Each cloud below is a set of points, in no order, taken from a shape made of curves that can fork, meet and close up, bent smoothly into 9 dimensions.
After each cloud, say how many separate pieces and how many independent loops its shape has (a theta shape has two loops).

bogis, 79 rows:
[[  8   3   0   2  -6  -6  18  -6   6]
 [ 17   1  15  -8 -24 -15   1  -2   2]
 [-10  12  26 -31  -4 -19   4  -9  -2]
 [ -8  12  35 -32  -5  -9 -15  -4  -9]
 [-18  10   3 -12  13  -8  29 -13   1]
 [ 11   6  28 -25 -26 -23  -7  -4   0]
 [ -2   4 -14  10   8  -1  38 -11   9]
 [-13  13  31 -30   0  -8 -10  -6  -9]
 [-12  13  28 -31  -2 -15  -1  -8  -5]
 [-10  11  16 -25  -1 -19  17 -12   1]
 [-22  10  -4  -5  22  -3  36 -15   1]
 [-24  10  -6  -8  19 -11  46 -18   4]
 [ 13   5  27 -22 -26 -23  -6  -3   1]
 [ -5   6   7   9  19  26 -10   0 -12]
 [ 11   2   2   1  -9  -7  15  -5   5]
 [ -1   6  15  -3   4  10  -9  -1  -8]
 [ 17   2  18 -12 -25 -17  -1  -3   2]
 [  4   3  -2   2  -2  -5  23  -8   7]
 [-20   5 -20  41  60  60   3  -2 -17]
 [-15   6  -8  26  44  45  -2  -1 -14]
 [-24  11  -5  -4  23  -3  38 -16   2]
 [  2   4  -7   5   3  -4  30 -10   8]
 [-16  11   6 -14  11 -10  26 -13   2]
 [  1  10  36 -33 -18 -20 -15  -4  -5]
 [-14   6  -6  25  41  43  -4  -1 -14]
 [  9   7  30 -28 -25 -24  -8  -4  -1]
 [-12   6  -5  23  38  42  -6   0 -14]
 [ 15   1   6   1 -15  -7   9  -4   4]
 [-22  11  -2  -6  21  -3  34 -15   1]
 [-18   6 -13  31  51  50   1  -2 -15]
 [-17   6 -11  29  48  48   0  -2 -15]
 [ 13   1   4   1 -13  -7  11  -4   5]
 [  3   3  -5   4   0  -5  27  -9   7]
 [  2  10  35 -33 -19 -20 -14  -4  -4]
 [ -2   6  13   1   8  15 -10  -1 -10]
 [  0   6  16  -4   1   8  -9  -1  -8]
 [-21  10  -5 -12  14 -20  49 -19   7]
 [-24  10  -6  -4  23  -4  41 -17   2]
 [-10  12  34 -31  -3  -9 -14  -5  -9]
 [ -9  12  22 -29  -5 -21  10 -11   0]
 [ -9   5  -1  20  32  37  -8   0 -14]
 [ 17   1   9  -2 -20 -10   5  -2   3]
 [-19   6 -16  36  56  55   2  -2 -16]
 [-12  13  29 -31  -1 -12  -4  -8  -6]
 [  7   8  33 -30 -23 -24 -10  -4  -2]
 [-13  13  30 -31   1 -10  -6  -7  -8]
 [ -7   5   2  16  26  33 -10   0 -13]
 [-24  10  -7  -6  22  -8  44 -17   3]
 [-11  12  27 -31  -4 -17   2  -9  -3]
 [-13  13  30 -30   1  -9  -7  -6  -8]
 [ -9  12  24 -30  -5 -21   8 -10  -1]
 [  5   9  34 -32 -22 -23 -12  -4  -3]
 [  0  11  37 -33 -16 -17 -17  -3  -6]
 [ -6   6   5  13  22  29 -10   0 -12]
 [  0   4  -9   7   5  -3  33 -10   9]
 [ -3   6  12   3  11  18 -10  -1 -10]
 [-11  13  32 -30  -1  -8 -12  -5  -9]
 [ 18   1  14  -7 -23 -13   2  -2   3]
 [-20  11   0  -8  18  -5  32 -14   1]
 [  5   5  19  -9  -8   0  -9  -1  -6]
 [ 14   4  24 -20 -27 -21  -4  -3   1]
 [-19   6 -15  34  54  53   1  -2 -15]
 [  0   4 -11   8   5  -3  34 -10   9]
 [ 16   3  21 -16 -26 -19  -2  -3   2]
 [ 17   1  10  -3 -21 -12   3  -2   3]
 [ 17   1   7  -1 -18  -9   6  -3   3]
 [ -6  12  36 -33  -9 -12 -18  -3  -8]
 [  6   3  -1   2  -4  -6  20  -7   6]
 [-11  11  14 -22   1 -17  19 -12   2]
 [ 12   2   3   1 -11  -6  13  -5   5]
 [-22  10  -5 -10  16 -16  47 -19   6]
 [ -8   5   1  18  28  35  -9   0 -13]
 [-10   6  -3  22  35  40  -7   0 -14]
 [ -3  11  37 -33 -12 -14 -19  -3  -8]
 [-14  11   9 -18   6 -13  23 -12   2]
 [  3   5  18  -8  -4   3  -9  -1  -6]
 [ -4   6   9   7  16  23 -11   0 -11]
 [-20   5 -22  43  63  63   3  -1 -17]
 [ -9  12  20 -28  -4 -20  12 -11   1]]
pieces  2
loops  0

paze (68 x 9):
[[  6   3  16 -25  10 -29 -12 -25   2]
 [ -6 -21  -9  -4   7 -21 -10 -31   6]
 [  8   7  21 -19  15 -32 -19 -10  -9]
 [ -6 -25 -11   2   5 -20 -11 -29   4]
 [  1  -4   8 -22   7 -26  -9 -33   7]
 [  8   6  20 -20  13 -31 -17 -14  -7]
 [  2  -2  11 -23   8 -27 -10 -31   6]
 [  9  -5  12  11  18 -31 -30  12 -27]
 [ -4 -27 -13   8   4 -20 -13 -25   3]
 [  2  -2  10 -24   8 -26 -10 -32   7]
 [  6   4  17 -25  11 -29 -13 -22   0]
 [ -1 -29 -13  15   3 -21 -16 -20  -2]
 [  9   7  21 -15  16 -32 -21  -5 -13]
 [ -3 -29 -14  12   3 -20 -14 -23   1]
 [ -5 -22  -9  -2   6 -21 -10 -30   5]
 [  7 -22  -4  21   8 -26 -24   0 -18]
 [  7 -17   1  20  11 -27 -27   5 -23]
 [  8  -8  10  13  17 -30 -30  11 -27]
 [  2 -28 -11  19   3 -21 -19 -13  -8]
 [  3 -27 -10  21   3 -23 -20  -9 -10]
 [  8 -10   8  15  15 -29 -30  11 -27]
 [ -1  -6   6 -21   8 -25  -8 -34   8]
 [  8 -13   5  17  13 -29 -29   8 -25]
 [  6 -23  -5  22   7 -26 -24  -1 -16]
 [ -5 -19  -6  -7   7 -22 -10 -32   7]
 [ -5 -25 -12   4   5 -20 -12 -28   4]
 [  8   6  20 -22  12 -31 -16 -15  -6]
 [  6 -20  -3  21   8 -26 -26   2 -19]
 [  8   5  20  -7  18 -33 -25   3 -20]
 [  9   6  21 -11  17 -32 -23   0 -17]
 [  8  -7  10  12  17 -31 -30  11 -27]
 [  2 -27 -11  20   3 -22 -20 -11  -8]
 [ -4 -13  -1 -13   7 -24  -9 -34   8]
 [  9   5  21 -10  18 -33 -24   1 -18]
 [  5 -26  -8  22   5 -24 -22  -5 -13]
 [  9   0  16   4  19 -32 -29  10 -26]
 [  1 -29 -13  19   2 -21 -18 -14  -6]
 [  8   2  18   0  19 -33 -28   9 -24]
 [ -4 -15  -3 -11   7 -23  -9 -33   8]
 [  8 -16   3  19  11 -28 -28   7 -23]
 [  9   5  19  -4  19 -33 -26   5 -23]
 [  8 -11   5  17  14 -29 -29   9 -25]
 [ -2 -29 -14  13   2 -20 -15 -21  -1]
 [ -4 -16  -4 -10   7 -22  -9 -33   7]
 [  5 -26  -9  21   4 -23 -21  -7 -11]
 [ -1 -29 -14  16   2 -20 -16 -18  -4]
 [ -1  -7   4 -21   8 -25  -9 -34   8]
 [  9   1  17   2  19 -33 -28  10 -26]
 [ -2  -8   3 -18   7 -25  -9 -34   9]
 [  0 -29 -13  18   2 -21 -17 -17  -4]
 [  8   5  19 -23  12 -30 -16 -18  -4]
 [ -5 -27 -13   6   4 -20 -12 -27   3]
 [ -3 -11   1 -15   8 -24  -9 -34   8]
 [  6 -24  -6  22   6 -24 -23  -3 -15]
 [ -6 -23 -10   0   6 -20 -11 -30   5]
 [  9   6  21 -14  16 -32 -22  -4 -15]
 [  9   6  21 -17  15 -31 -20  -9 -11]
 [  8   4  19  -3  19 -33 -27   7 -24]
 [  9  -3  15   7  18 -32 -30  11 -26]
 [ -2 -10   2 -17   7 -24  -9 -34   9]
 [  7 -18   0  20  10 -27 -27   4 -21]
 [  9  -4  12   8  18 -32 -30  11 -27]
 [ -5 -20  -7  -5   6 -21 -10 -32   7]
 [  7   5  18 -24  11 -30 -14 -20  -2]
 [  4   0  12 -25   9 -27 -11 -29   5]
 [ -4 -28 -13  10   3 -20 -13 -24   1]
 [  5   1  13 -25   8 -28 -11 -28   4]
 [  5   2  15 -25   9 -29 -12 -27   3]]
pieces  1
loops  1
